Each path below is one point turned by a fixed rotation once a step. After each direction that follows a path, write how fast that rotation turns it, in degrees per step (0 if it stays still).
Each turn is a multiple of 5 degrees from 10 to 175, or 0.
Each row of a path follows its step; steps can be skipped.
path 1
step 0: [ -4 -49 -61 -24   7 -15  14 -65  47  19 -41   7   1  35  -2  -6   0  17
  31  19  38 -35  -5 -17  41  -6 -40   7  -2  34 -23 -25  -8   9 -13  31
 -57  32  41 -15  44   1 -37  30 -10 -27  19  31  14 -19 -38 -18]
step 1: [ 48  12 -35  14   9  29  14 -12  41 -11   6  12  13 -62   7  -5 -48  11
  34  42 -21 -26   0 -28  29 -11  47  -1  -7 -28 -84  33  -2   0 -67  22
 -22  35  17 -45 -35 -13 -32 -12   2  13  -5   4   9   5 -23 -12]
step 2: [ 30  16  -8 -43  20  15  16 -43  13 -17 -20  15  23 -22 -19   8  -7  -7
 -32 -35   2   8 -73 -37  62 -12  15   2 -11  47 -48  -8   6 -21  10  47
   5 -10 -11 -24  43  -3 -45  68 -11  27  17 -50 -14 -28 -21  17]
step 3: [-44   2  13 -26   4  21 -40 -24  28   9  -4  23  11 -63 -26   0 -74  27
   8  18 -43  -5 -10 -29  25 -23  48  24  12  41  -5  27 -54  10   5  16
  -9   2  32  51  -8 -42   8  -1  20 -34  11 -25  28 -12 -66   7]
step 4: [ -9   9  10 -44  34  20   8 -19   2  25 -12 -31 -41 -42 -64   0  11 -15
  60  -7 -68   8  -7 -71  19 -19  -2  13 -18  13  -8 -22 -28 -41 -16  25
  -3   2  34 -10  21  -3   6  43  -7  -9  38   7 -34  29  54  27]
step 5: [ -1 -18   9 -23  43  29 -41 -62 -34 -33  45  10   3 -42 -17 -41 -27  38
   8  31 -28 -44 -11 -43  25 -15 -50  -9 -24  20   7   7  50  26   8   4
 -44  -8  13  35  16  16 -27  -9  41 -17  30  21  39   6  11  33]
step 6: [ 33 -24  37  31  26 -32 -21 -30   5  13  24  33   4 -56 -19  -3  25  -2
  51 -25  30 -45 -10 -84   0  -5  35  30  25  -8  13  40 -55  11 -19 -33
  -6   0  -2 -26  15  -1 -50  13   6  18  31  30   2 -15  38  31]
step 7: [ 22  13  13 -40 -17  17 -29   6  13   5  32 -37   7 -58  30  -8 -25  24
  11  -9   1 -25  29  -6  28   2  -3  -4 -25  -5 -15  13   1  75  52   8
  15  40 -21 -14  59 -11   3  25  30  49  65 -31   0 -34  32  45]
step 10: [  3   8  23  55  28  10 -53   9 -17 -18 -14 -28  31 -17   1 -22  18  20
 -26   3  34 -22  22 -46 -20  30 -21 -22 -20  28  16  35  35  -3 -38  57
 -32 -15  13  11  -7  31  28  81  14 -11  47  -3 -56 -26 -11   9]
step 12: [ 30  40   5   5 -22  -7 -27 -26 -51  34 -31 -81 -45  45  23  10  -1   5
  -1 -25  33 -27  51 -47  24  14  30  -1 -60 -11 -19  13 -25  -1  23 -13
   3  13  10  19  -6  10 -19  29  28 -31  25   3 -45 -16 -32  29]
step 13: [-12  66 -19  -5 -15 -49 -71   3  -3  13  18  -7   6  26  42  12   0  41
   4  15  -4  -7   9   9  28 -40   0  42  17 -10   4  -1  32  20 -31  25
   5  39 -15 -23  14  16 -28  38  41 -55  29  29   4  79 -21 -10]
Speeds:
[ -6   6  -8  15   3   0   1 -13  -1  10 -19   6  -1  10  10  -3  -3  -3
  -9  -4 -16  -8  -3  14   3   5   1  -8  -8   4 -11  -2  -5 -11  -9   5
   7  18 -12  -3  -3  -8  -7   9   6  -6  -4  12   2   0  -6  -4] | 25
[ -3   8  13   0  -8   4   1  10   4  -4   4  -3   3 -10  -6   6   6  -6
  -3  -5  -8  17   1  11  -4   8 -13  22 -15  10  -4  -1  -9   5   9   3
  -3   1   0  10   0  -8 -13   5  -5  -5   5  10  -1  16 -12  -8] | 70
[  2   4   2   5   1  -6  -8  14 -14   2   6   5 -12  11   6   4   6   6
   7   6  -5 -13  -1   0 -10  26 -13   9   4   7  -7  16   3  -4  -1  -7
  -2   0  -7  -1  12 -11  15   2  -7   8   8  -5   3  -6  -1   1] | 25
[ -5 -16   0 -11   0 -11   1  14  14   4  -1 -13   6  -8   2   0  -6  -3
  -4  -1  -8   0   5  10  -6   6   2  -6  -3  -8   8   0   8  -7 -12   6
  -7  11  11 -14  -4  -8   8   5  -9   1  18   7   6   4  -2  18] | 110
[  4   1  -8 -18  21   0   5  -2   8  24   6  11  15  -6   0   4  -7  -9
  -7  18  -2  -7  -2  -6   4  13   1   5 -10   9  -3  -4  -5  -6   0  -1
  12 -12   3   1   3   5  -1 -10   0   7   2   4   0   4  -1  -4] | 20
[ -2  -4   9  -7 -13  -1 -10 -12   5   5  -5  -3  -1  14  -5  -4  -6 -10
  -8  -2  -5  11   8  -8   6   9  -3 -12 -10  -2 -10  -1  17  -2  21  10
  -8  -8  -9  -4   9   3  -4  -5  -6   3  12   3  -4 -15   4  -5] | 145
[ -3  -1  -9  -3  21  -1   5   9  11  -3 -13  13  -7   6  -3   4  11  -2
   6 -16   0   7  10 -11   4   1  -2   2  10  -4   1 -10   0  -1   5  -3
 -10  -6 -20  -3   0   8   3   7  10   9   8   4  -2   8 -16   9] | 170
[-10  -5  12   5  -1  10  -3   3   2   4   5  21   1  -6   5  -2  -6   2
 -14 -16  20   5  -1   4   1   9   1 -17   1   3   1  12 -13  -1  -2   3
   7  -1  -1  -3   0  -9 -11  -2  -1   9   8 -18  -8   7   2   9] | 85
path 2
step 0: [-48  -4  34 -82  16 -14  11 -13  14 -27  -6 -39 -56   8  51 -33   6   0
  50  10  21  21  -4 -18 -26 -40  54 -10  35 -38   0 -17 -33 -34   2  11
   9  16  -9  -3  53  -3 -12  41   6 -50  14  26  47 -19  26 -18]
step 1: [-61 -11 -49  15  38 -16  -9 -61  13  28 -44 -16  -5  11  19   4  26  52
 -12  23 -16  -2 -24   7 -12 -38  28 -51   4 -12 -40 -10  -6 -51   4   2
  67  46 -35 -20 -12  -8   1   2 -81  32 -23 -10   2 -11  29  -2]
step 3: [-59  19  12 -48  44 -46  71 -34   2  19  32  17  36 -19  20 -34  34 -37
 -26 -13  12  11  -4   7 -39   2  -1  12   8 -29 -46 -43  22 -24  36  12
 -23  17  -1 -50  35 -31  29  -1  20   4 -33 -31  11  -8   4  63]
step 4: [-60 -19  -5  14 -10   4 -21 -50 -18 -27  10  40  42  23   8  13  61  -9
  -2  11   8 -26 -33   7  -3  -6 -12 -15 -36  27 -55   3  -4 -34   9  67
  17 -24 -37 -22 -29  43   2 -29  73  61  -2 -11  19   7  35 -15]
step 5: [ -1  46  16 -55  17 -28 -27  28 -13  10  17  -2   0   3 -64 -12  13 -30
 -16  -5  21  17 -29   5  25  10  18  34  45  18 -58  23  12  13  24   8
  31 -36 -48 -57  32  60   0  -6  26  -5  67 -14 -51  -9  43  14]
step 7: [-47   7   6  43  31  61 -63  34  28 -33 -42 -14  24 -13  39  -1  56  25
 -37  16  40  44   6   3  -4  35 -14  -8  25  17   6  -1   3 -22  53  28
  31 -23 -23 -36   0  31  36  22 -37  23  19  10 -28   9   8 -50]
step 9: [-10 -26  30 -38  50 -38  10  34  42  -9 -60  -9  26  24  52 -22  -2  32
  -5  64  18 -44  32  18 -54 -16  17 -22 -27 -59 -12 -54  28 -35  38  -8
  -3  32  -3   5  14  22  10 -20  26   7  14 -11 -15  26 -23 -24]
step 10: [-50   1 -51   3   6   9 -19  40  16 -10  13 -36   4  33  15   7 -42 -14
 -16  32 -39 -34  38 -60 -12 -21 -39 -34 -32  -6 -70  -7  12 -60  10  36
  29 -34 -11 -19  19  26   5  25 -13  37   5  44  -8 -53   9 -31]
step 11: [-16  18 -35   2  13 -37  23  17   1 -16   7 -28  23  13 -24 -62  17  19
   7  -2 -68 -32  25 -26 -11 -57  43 -14  16   7 -31 -32  16  78  46  18
  42  -9  -4   5   7  -6  45 -16  26 -17  49 -14 -32 -42 -16  46]
step 12: [-37 -32  28  -4  20  -5   6  -5   4  -8  35   3  -9   0  -3   3   7  -5
 -42  22  24   4  50   4 -21 -73  24 -26   2   0 -45 -15 -22  52  46  48
   8  -7  -9 -14  75   1  -2 -20  41   0 -78  -9  31   2 -43 -50]
step 13: [-76  11 -25   6  -6 -16 -24   1   3 -79 -33  26  -3  42 -34 -10  28 -25
  -2 -58  -7  -1 -40  17  -8   9  -7 -31  23  29 -69  -3 -12  14   2  56
  -7  19 -25  19  39  20  14  22 -34 -21 -38  24 -56 -26  12 -23]
Speeds:
[  4 -24   7  11  -2  -2  -9  10  -8  11  -7   0  13   2   0   5  -2  -9
  -6  18   0   8   0  10  -3   6  -6  -4   1   8  -1   4  -9   2   7   9
  17   5   6  -1  -2  -5 -13  -1   5  14  -5   2   2  -3   3 -18] | 135
[ -5 -18   1 -13  -5   5   2   8 -12 -20   6 -13   6   3  14  10  10  -7
  -9  -1  12  -6   6   5  -2  -6 -14  -3   5   5  -1 -12   7  -7  -5  -5
  -7   8  -2  -6   1  -5 -12   1  -6 -14  -5   4   0   0  -4  11] | 115
[ -5  -7  -7   7  -4   0  -2  17   8   0 -10  -6  -2  -5  -8  -6  -6  -6
   3   8   0   5  11  -6   8  -7 -18   6  -4  -6  -9  -4  17  11   2   9
  -6   2 -15  13   0   2  13  -6   4  -5   3   6  -4  15 -16  -6] | 20
[ 16   7  -1  15   8  -6  11   8 -12  -6   6  10   2  -4  -1  -7   9  -6
  10  -3  15  -7  -2  -2   4  -9   2  13  -7  15  -9  -2  -9   0  -5  19
   3 -11  -1  -2   8   3  -7  -7  -4  -5 -12  -1 -13   6   2   2] | 45
[ -3  -5   5 -10   9  -1 -17 -12  -6  -5 -11  -1 -11  -2  -3  -1  -4  -2
  -8  -4   4   6  -5  -8   5 -19  -5   1  10   3   7  -2 -12  15  12   0
  -3 -21  -7  11  -9  -4 -10  11   5  -1  -6  -1 -11  -1   3   2] | 55
[  0  -8  10  11 -10   1 -10  13  -6   7  -4   2  -1   9 -14   6   5  14
   2  -7  -5   0  11   4   5  -9   0   8   3   9   3  -6  11   4 -13  -2
   4  -4  -7  -2  -6   6  11   0  -5   3   4  -4  -2 -20  21  14] | 120
path 3
step 0: [  4 -19 -25  45   6 -58  11 -18 -33  23   7 -39 -17  22 -50 -31   9   4
 -41   3  15 -13  67 -18 -12  22  -9  30 -32 -17  10   4  32   3   5   0
  21  10 -51 -11  52  14  10   4  51 -14  14  29   5  27  14  -8]
step 1: [ 45  -3  37  29 -10  -9 -15  -5 -16  13  44   3  73  12  -1  15  28 -19
  45   8 -30   9 -24  33   0 -67  12  41  -4  13  -2  -9  21   2 -16   2
  21 -25  40 -16  10 -12  18 -15 -24  13  55   3  58   1  11   2]
step 2: [  0 -29   2 -38  19  27 -41  21 -11  36 -30 -12 -26   8  26   4 -13  46
  43 -14  -2  32 -13 -46  20 -59  -7 -23  15  -3  -9   2 -23   4 -24 -20
  20  39  51 -13  -1 -23 -52   8  34   5 -23  -7 -53   4  -4 -27]
step 3: [-25  -3   1  -2  11   4 -19  33  22 -28 -22  30 -26 -15 -27  -7 -18  -9
  -2  45 -27  38  -3 -10  25  21 -40   2 -52  19   3 -29 -20 -27  10 -11
 -50 -27 -18  40 -61  71  23  15  22   8 -20  -4  13  20  39  -5]
step 4: [ 31  10  -5 -23  -5  -9  46 -18  -2   3  29   6   4  -3  -7  10  -8  42
   4 -24  15 -31 -17  -7  -9  27  45 -10 -15  26  41  43  26  32 -12  -8
 -13 -32 -38  49 -16 -29  16  -4 -60 -63 -37 -44   7 -16  20  -6]
step 5: [-13  42 -18  11  24  -1  41 -24  40 -38   2 -35   9  25  15  64  17 -27
 -41   8   7  -2 -21  -4 -46 -11  -2  -7  44   6  -4  -2  18 -14  30 -11
  24  27   3 -52  -9 -38  -3  10  17  36 -45  35 -12 -38  19  22]
step 7: [ 13 -44   2 -19 -38  -8 -23   3  -8  18  25 -14   4 -36   5  27 -27 -28
  24 -17  21  20 -13  52  10  35  28 -12 -24  14   1 -31  18  -9  56  54
   0   7  -2   8  54   9 -38 -13  10   4  -2  -9  34  53 -45 -43]
step 8: [-17  27  -4  23  11  49  36  17 -21   2   5 -25  23  -1 -28 -18 -64  18
  -7 -38   9 -11  38  24  -4 -81 -58 -21  47 -42  12  -5 -19   3 -17  28
  -5 -10  28  -1  -6  40   6 -12  -8 -16  -5 -31  14   7  -7  -4]
step 9: [-26  11   9   3  -3 -42 -21  -3   6  -8   0  44 -19  12  19   9  17 -17
  11 -14 -17  59   4 -49  48  20  17 -31  21 -60 -31 -29  14   7 -29 -43
   4 -36  -1 -37  -6  24  17 -16 -34 -33  14 -21 -29 -11  -3  52]
step 10: [ 14 -32 -17 -19   9 -24  10  19  19  -5   2 -18 -41  24 -32 -65  21 -10
   0  46  37 -33  21 -23  32   0  -3  45 -25  -1  -8 -21  14  23  33 -14
 -10   0   8  56  37 -48 -17 -13 -26  -1 -29  49   4 -28  35  12]
step 11: [ 46  41  16  -3  22  35  13   2  18 -14  10  16  35 -18 -21  38  72  -4
  12  -1   9 -33 -17  24   3  -9 -23 -38 -29  29  25  14  15  29 -37 -22
  45  24   3  35 -11   1  47  10  30  30  31  38  13  28 -21 -16]
Speeds:
[ 10   7   2  -5   6   4  -8  -1 -10   6  -7 -11  -4 -10 -11  -1   5  -4
  -3  10   2  -1 -23  10   8   1  -8   2 -12  -6  -6  -2 -17  12   0   8
  -4   2  -4   1  -6   5   0  -3  -7   7 -12   1 -15  10 -17  -9] | 85
[  1  -4  -9  -2   5  -6  -6   7   1  -6   5  -6  -4   5  -5 -11  10  -6
  12 -14   1  -2   6 -17 -12  19   2   8 -19  -7   1   0  -4   2   4   8
 -16 -11   5  -6 -10   7 -14  11   3   2   3   4   4   4  -5   8] | 110
[ -6  -3  12   2  13  -4   7  -8   3   8  14   1   5  16   7  15   2  -2
  -4  12   8 -11  13  -8  -1   1   3   6  -7  -7   2  -5  -9   1  -1   7
   0   4 -12   3  -8 -14   6 -11  -9   1   4  15 -12  14   2   9] | 70
[ -8  -4  16  -1   3   4  -6  10  10   9 -21   8   1  -5   6  -5   3   5
  -9  -3   9  -4  12   9  11   6   2  -4  -8   0  11 -11  11   3   1  -3
 -10  -4 -10  13  -3  -8  -8   9   9  11  -4   6  10   4 -10 -10] | 95
[ -9  -5  -3  -5  -8  15   1   7   5  10  16  -4 -12  14   1  -1  -5   7
  -4  -8  -2  -5 -10   0  15  -8   1 -10  -1  -3  -8  -3  -7  -5   8  -6
 -17  11  -9  -4 -12   4   3   2   0   1   7 -20  11  11   1   1] | 70
[ 12  -9  14  -1 -10  -6   0  -6   5   7   8  17   9 -12  13   4  13 -10
   5  -4 -14  -5  -4  -5   3   5   1  -4   1  -5  -2   3   3   4 -20   5
 -10  -2  -7   3   2   1  -1   6 -14   0   7 -20  -7  -8  -3  -4] | 140
[-16  14 -13  11  14   5  13   0   7   4  -9  -5   7  -7  13  -3   4   4
   4  -2 -17   0   0  -6  19   8   4   1  -1 -11  -9   6   1 -14  -8   1
   2   0   9  -6  -4  -5  -7 -13   5   7  -1  -1  -8   1   1  -9] | 110
[ 10  -7   1  -5  -2 -11  12   3  -6  -4   3 -11   1  -6  16  -2  -1  10
   2   7   4  -6  -6   2  10  -1   3  -4 -21  -6   3  12   7  -4   3  16
  -4   2   2   8  11   8  14 -12   2   1  -5   4  23  -4   2   7] | 110
